Rotation paths and how fast each direction turns (degrees a step):
Each turn is a multiple of 5 degrees from 10 to 175, or 0.
Each row of a path follows its step; steps can be skipped.
path 1
step 10: [ 12 -13  22  11  48  24  10  -9 -10  25  11  11  30 -25   9  -2 -13  12
 -32  21  11 -11  17 -33   0 -24 -15  -3  14  35  35 -11 -31  57  34  36
 -24 -21 -13  29  15  -5 -11 -50  20  17  12 -12  -3  -9 -40  37 -17 -11
   0 -12  11]
step 16: [ 18  14  21  39  29  29  58   6  -8  29  37  -7  23  -9   1  20 -26  24
  19   8 -14 -18   8 -22  10  -1 -19   3 -25  12  17 -24 -33 -15  32   4
   1 -46 -40  -4 -26  -8  -2   1   8  34  -7  -5  -5 -31 -44  20 -16 -39
   2 -13   0]
step 17: [  4  -5   8 -20   7   7   2   1 -13 -17  32 -36  18 -19  -6  -7   3  -8
  62  25 -14 -13 -10 -18  12  12 -13 -11  -8  25 -17  14 -29   5  33  16
 -27 -36 -31   7  57  14  12  -8   9  32 -27 -34 -51  -8  36 -30  21 -33
   2  -9  -6]
step 19: [  8   3 -22  19  16   0  -1 -34   0  21  24 -16   7  23  -3  19   4  12
   8 -24 -23 -14 -45 -30  19  29   3 -19  23  59  16  -2 -32  36  32  32
  -3 -38 -34   1  16   6 -17  12  57  15 -17 -12   8 -23   7   3   4 -47
  -7 -13  -4]
step 20: [ 20 -39  16  12  37 -40  24  12 -27  15  14  26  38 -16   0 -18   0  -1
  43 -22  12  -9  -4   1 -17   8   6  -9 -13  28  23  20 -31  22  31 -28
 -20  -1 -71  11  46 -27  12 -19  -4   4 -24  17 -28  10 -16  13   5 -25
  -1  16 -11]
step 22: [ -9  -8  17  26  40  15  30 -24 -16  12  39  15  34 -21 -17  28 -24 -13
 -18  -9 -11 -16  -4 -15  24  -5 -21  21 -29  46   8  18 -20  44  41  17
 -52  -3 -21  -6 -18   5  37 -13  21   5 -14  10 -18  32 -10  21 -19 -29
  -9 -14 -14]
step 34: [-21  -3   8  26  29  10   8  10 -27  23   8  -7  23 -45 -13  31 -15 -11
   4   0  12  -6 -11 -18  30  12  19  39 -40  47  -6  17 -11  16  -1 -11
   5 -30 -36 -22 -34  29  47   6  30  29 -18 -14 -32 -12 -25  -3  33 -32
 -20 -18  12]
step 36: [ -4 -37 -17   4  43  -7 -15   8  -9  -2 -45   2  14 -32  -5 -21 -16 -18
   3 -17  11  12 -41 -22  -1  18  33   3 -11  10   1  21 -34  47  18 -15
   3   2 -42  -4  19 -22  18 -37  38  23  46 -13  -8 -10  -2  14  15 -43
 -37  -3  17]
[  2   4   1  -5   4  -9  -2   4  -7   6   4  -8   8  -4   6   5   5   2
   4   1  -2   2   1   1  -1 -15  -2  -9  13   8  -2   1   3  -6   8 -11
  -7  -1   2  -2  -8   6  -9   1   3   3  -9  -1  -3  10  -4   2  11   1
   6   0  -4]
120
[ -2   4   2   0   3  -2   4   6   4  -5   9  -3  -4  -2  -4 -11   5   7
  -3  -1  -3  -2  -4  -3  -2  -9 -10  -4 -10   3  -3  -5   2   4 -14   2
   2  -4   2   6   5   2 -17   0  11 -10  -8   1  -4  -3   9   6  -1   2
  -5   1   8]
175
[  1  -1  11  -4   0  13  -2  -5  -8   5   4 -14  -2  -3  -2   2   0 -10
   4  -5  -6  -1  13  -8   5  -6  -1  -1  -7   1  -5   3   6   2  -6   4
   0   1  14  -7  -3   2   6   3  -6   4  -3   1 -13  -5   4  -4  -5  -5
  -5  -1  -3]
65
[ -5  15   1  -2  -5  -2   7  -7  10   8   7   8   4   3  -4   0   1   4
  -1   0   3  11   1   0  -4   3   5  -1 -10  -2   0   3   6   0   6  -3
 -11   9   2  -6  -6   2   6   0  -9  -3  -9  -1   2   5  10  11  -3  -3
  -6   2   6]
40
[ -7   9   5  -3   7   1  -1  -2  -7  -4   5   3   9  -9  -5 -12   3  13
   1  -1   0  -8  -3  -3  -6  10   4  -9   9   1   7  -2  -1   2  -2  -2
   5 -11   8  -6   0   3   0   1 -11   3   9  -4  -1   2   1   0 -10   5
   4  -8   2]
10
[ -1  -7  -7   4  -6  -6  -1   5   0   2   9  16  10   3  -1   2  11  -4
   9   0  -9   4   4  -3  -3   0   1   9   2   5   6  -8  -3   5  -3  -3
  -2   8   5   4  -8   9  -5   2  -1   3   3   8 -10 -11  -4  -5  -7   4
   1  -1   0]
60
path 2
step 9: [  0 -33  11 -40   4  12 -35 -30  -4  18 -16   0 -13  38  -3  34  26 -25
  11  17   7 -25   1  37  20   8  43  -3 -37  -4  13 -12 -27   7   4   3
 -32 -13 -11  18  -8  -4  -7  -2  15   0  -9 -10  20 -17  34   3  31 -18
  38  23 -14]
step 12: [-50 -12  -3 -10  12   8  -3 -39  24 -13  -2 -37 -24  12   2  47 -17  -4
  -9 -35  12 -32  21  45  -7   3  -6  16  22 -22 -13  14  20  43 -27  12
  -2  11 -16  -5  21  14  26   3 -14  -3 -17  -9   4 -13  -9 -16  31  18
   3  22  -6]
step 15: [ -1 -14  33 -16   6  14   2  -7  -1  45 -24 -36  11  -5 -20  42  11 -25
 -21 -29 -22 -30  11  13 -13  -6   6  15  26   1  12  29 -11  -7  14  -1
  -1  -2 -18  17 -37  13 -19 -36 -10  24  14  35   0 -29  -1  17  11 -24
  40   4 -24]
step 16: [ -5  -6  14 -26 -23  -7  17  -9   8  26 -42 -30 -45   8  -5  -7   0 -16
  -4  30  18   2  41  14  32   7  -8   2  -5  -2   6 -16   2  -2  23 -14
  16  -3  24  46  10  15  -3 -19 -48   6 -18   7  46 -25  22   4 -29 -16
  17  -1  -5]
step 24: [  7   0  -1  22   5   2  -7  41  30   8 -32 -25 -22 -14  25  26   9  -8
 -16   4  24  -6  23  34 -16   6 -30 -42  29  -3 -15   5   4 -21  36 -29
 -28  11 -21  29  -2   7  24  -9 -22  17  22  19   0 -49   9   1  18 -18
   0  -6   9]
step 28: [-21 -36  14  -4  17 -37  -4 -43   8 -15  -8  -9  -3  -4   3 -16  16 -17
 -28  40 -20 -14  -1   3  36 -27 -31   2  34  23 -15  -3  17  16 -17  -1
  11   9 -31  -5   4 -36   1  -7 -17 -29  -6   1   9 -37 -14  33  16  -6
  35 -23  11]
step 33: [ 50  -6   0   2   4 -25  13  22 -11  -8  10  11  -9  -7  29  34 -19   4
  24 -22   4 -23  52  -6 -17   2 -23 -33  14  10  -7   5 -26  10 -11  -3
 -16 -27 -33   6 -18 -43   5  27  37   5  12  17  11 -12   8  18  43 -20
  -7  -6   7]
step 35: [ 21  -9  15 -22 -14  15   8 -33  13 -10   9  -8  13 -10 -12 -10   1   9
  -4   7 -24  17  -1  -3  43  -8  11   3 -28  38  15  23   9  24  -3  17
  18 -35 -12  40  55 -33 -11  13  33   9 -11  11  12 -24 -10  21   0   0
 -14 -51  22]
[  7   0   2  -5  -1   3  -2  -8   1   2   0  11  -2  -1   2  -4   0  -8
  -1   0   8  -3  -3   8 -10   5  -4  -2  -6  17  -2  -1  -5  14  -1   2
  -9  -9  -5  -7   2  -6  -2  -2   2   0  -5   2  -4  11 -10   3  -5  -4
 -10  -5   4]
10
[  9  -1  -4   3  -3  -5  -8   1   6   4   2   3  -6   2   1   5  -1  -1
  -1 -11  10   2  -5  -5  -3   7  -8  -7   5 -12  -7   2   4   8   2  -1
   9   3   8  -9   7   3   8   1   0  -2   4   3  -6   0   0  -7   9  11
 -12   7   0]
55
[  2  -4   7   7   6   6  -2  -5   1  -8 -10   2  -1   0  -2  -2  -2  -5
   3   8   9   2   6  -3   0  -8  -5  -6   4  -7   5   0   7   1  -9   3
  -4  -5  -2   2   1  -6   5   0 -10  -2  -1 -11   6  -8  -1  -7   5 -17
  -8  10  -7]
90
[ -5  -4   6  15  -4  -6   1   3  -3  -4   9  -8  -4   3 -11  -7  -2   0
  -8   9   0   1   0   7   3   2   3   8   0   0   5   9   1   5 -11   7
   4  -4  -4   1  -4   3   5  -3  -4   0   1  -6 -13   6 -11   0   9   8
   0  -4   4]
45
[ 6 11  0  3  1  3  4  7 -9 -3 -1  2  1 -6  1 -8 -3  1  4 -7  3  0  7 -2
  6  7 13 -6  1 12  3 10  6 -1  7 -2  8 -7  5 -6 -3 -6 17  4 -1 -8  5 -3
  7  3  1 -4 -3  0  1 -4 -3]
115
[  4  -3  -6  -1  -4  -4 -13  -5 -10   0   6   7  -6  -3   1  -1  -5  10
   0   5  -4  -1   7   3  -3  -7  -2   4   6   1   2  12   5 -10   5   7
  -9  -5   4   3  13  -5 -12   4   5 -11   6   0  -4   1   3   0   4   0
  -3   0  -1]
10
path 3
step 0: [ 33  -4  -6   1 -25  33 -19  14 -19 -32  -4   2 -33  27 -20   0  -9  39
 -48   5 -13 -13 -36  14 -30 -14  -4  15  35  -7  37 -20  13  -3 -12  -5
  -1  -7 -42  -4 -22 -11 -21  -3   0  14  -6  26   1 -33  -6 -31  12   4
  -5  25 -65]
step 1: [-11  -9   8  28  -7  35   3  12  35 -29  16 -10  -5  -4 -37  -3  23  34
 -42  25  -5 -41   0  40   0  -7  -1  15  -6   0  21 -27  21 -19  -6 -17
 -35  21 -25  31  22 -41   4 -17  -3   6  -6   1  -3  -4  57  19  29  24
 -28  -3 -12]
step 7: [-22 -20 -35  21 -30   2 -26  30 -10   9   4 -29  -3 -17   1  23 -10  33
  11  17 -25 -21  -2  -3   3 -28  16 -37 -10  12  29 -12  12   5  35  -8
 -33 -18   5  10   6 -32  -1 -25  -2 -14   2 -18  13 -40  49  20 -21 -26
 -41  11 -49]
step 8: [ -4  -3 -53   6  21  26 -23   0   3 -15 -17 -35  -1  12  -3  25 -24  44
  -8  11 -22 -10  -3  27  -5 -62  -6 -29  20  26  15  18  35  10   5 -17
   4 -18 -20  54  18  26   2  13 -12  18  17  11 -20 -39  -8  -3  14   1
 -15  31   6]
step 22: [  1  -3  25  37  12  82 -18   0  -6   7 -18 -37  -2  18   6  29  20   0
 -27  15 -15  11  -4  42   4 -34  16   9  39  19  21  -4  18  38   1  -3
 -46  -2 -13  16 -20 -27  18  29 -23  12  23  -6  -2  -1   7 -21   5  -1
 -12 -11 -17]
step 24: [-35 -20  -7  31  -5  33   8 -13  13  17  26 -17  -5  11 -52  13 -15  23
  14  -4 -47  21  18   2 -13  12 -30 -11 -37  46  -4  -4  48  13   5 -10
 -32  -3 -26  12   0  16 -38 -11 -18 -27  -4   3   3  19  16   9  17  38
   9  19 -25]
step 34: [  6 -22 -38  25  20  51 -25  -7   9  -6  11 -22 -24  17 -16  -4  26  31
 -18   0 -38 -49   9  10 -13 -47 -47   5  -8  45  -1   0   1  25   9  -3
  -7  10  19  23   9 -23 -13  15 -11  -8 -18 -14 -21 -15  45   3 -24  -5
  -4  24  -5]
step 36: [-18 -32  38  36 -26  39   2  28 -12  12  21   0   0  17 -21  41 -14  39
 -24  12  20  -7 -38   0  17 -20  16  -6   7  33   5  -4  38   9  -5  -9
  -4   0 -19  29  33  -6 -36  -4   7  21   8  29  24 -36   9 -27  29  30
 -10  17 -15]
[  5   0   6   0   1   7  -5   8  12   3   4   5   7   6  -4   5   4   4
 -14   1   7   4   2  10  -5   2  -7   5   4 -14   0   6  -2   5   4   1
   1 -12   6  -2  -5  -3   1  -6  -3   0  -9  -5   5   5   1   0  -4   1
  -7   2  13]
85
[ -4   2  12   0   9   9   9   7   3 -10   5  -3  -7  -3  -2   8  -2  -4
   2  -3  -1  -3  -4  -4   4   6   1  10  -2  -3   9  -1  -9  -2   2   6
   5   0   0  -9  -2  -1  -2 -12   3  -1  12   9  -5 -10  -1  -4   6  -3
  -6   4   2]
70
[ -1   9   1   9   5  -4   6  -4  -5   9   7  -6   9  -1  -2  12   3  -8
  -8  -2  -4  -4 -11  -2   4  -8  -2  -6  10   4  -2   8  -2  -1   0  -4
  -6   1   2  -4   9 -10  -1   4  -1   0  -1   3 -10  -1  -5  -2   1  10
   0  -5  10]
55
[  5 -10   1  -7   1  -2   0   1   1   7   2  -5  -2   3  -2  -8   0   2
 -11   1  -2   4   9 -16   0   6   5  -1   3   5  -7   4   2 -13  -4   1
 -10  -2   3   3  -6   3   7  -5  -2   0   6  -2  -9 -15   1  -5  -8   3
   0   3   9]
20
[  2   7  -9  -2  -4  -3   2  -1  -4  -1   3   3  12   5 -13   4  -6   7
  -2  -9   9   3   4  -7  -8  -2   9   3  -5   1   0  -3   0   9  -6   5
   6   2  -6   3  -2   1  -8  -2   2 -12   3  -5  -2  -2 -13 -11   7   4
   1   0   2]
120
[ -4  -1  -6 -14   4   1 -13  -5   8   5   2   0   5  -1   1   8  -3   0
   6  -5  -2  -8  -6   1  11  -5  -1  -1   6   8   4  -1   2   4   6   7
   0   1   2   2  -8   4  -8  -1   3  -1   1  -3  -5  -1   0  -5 -13 -18
  -3  -6   5]
80
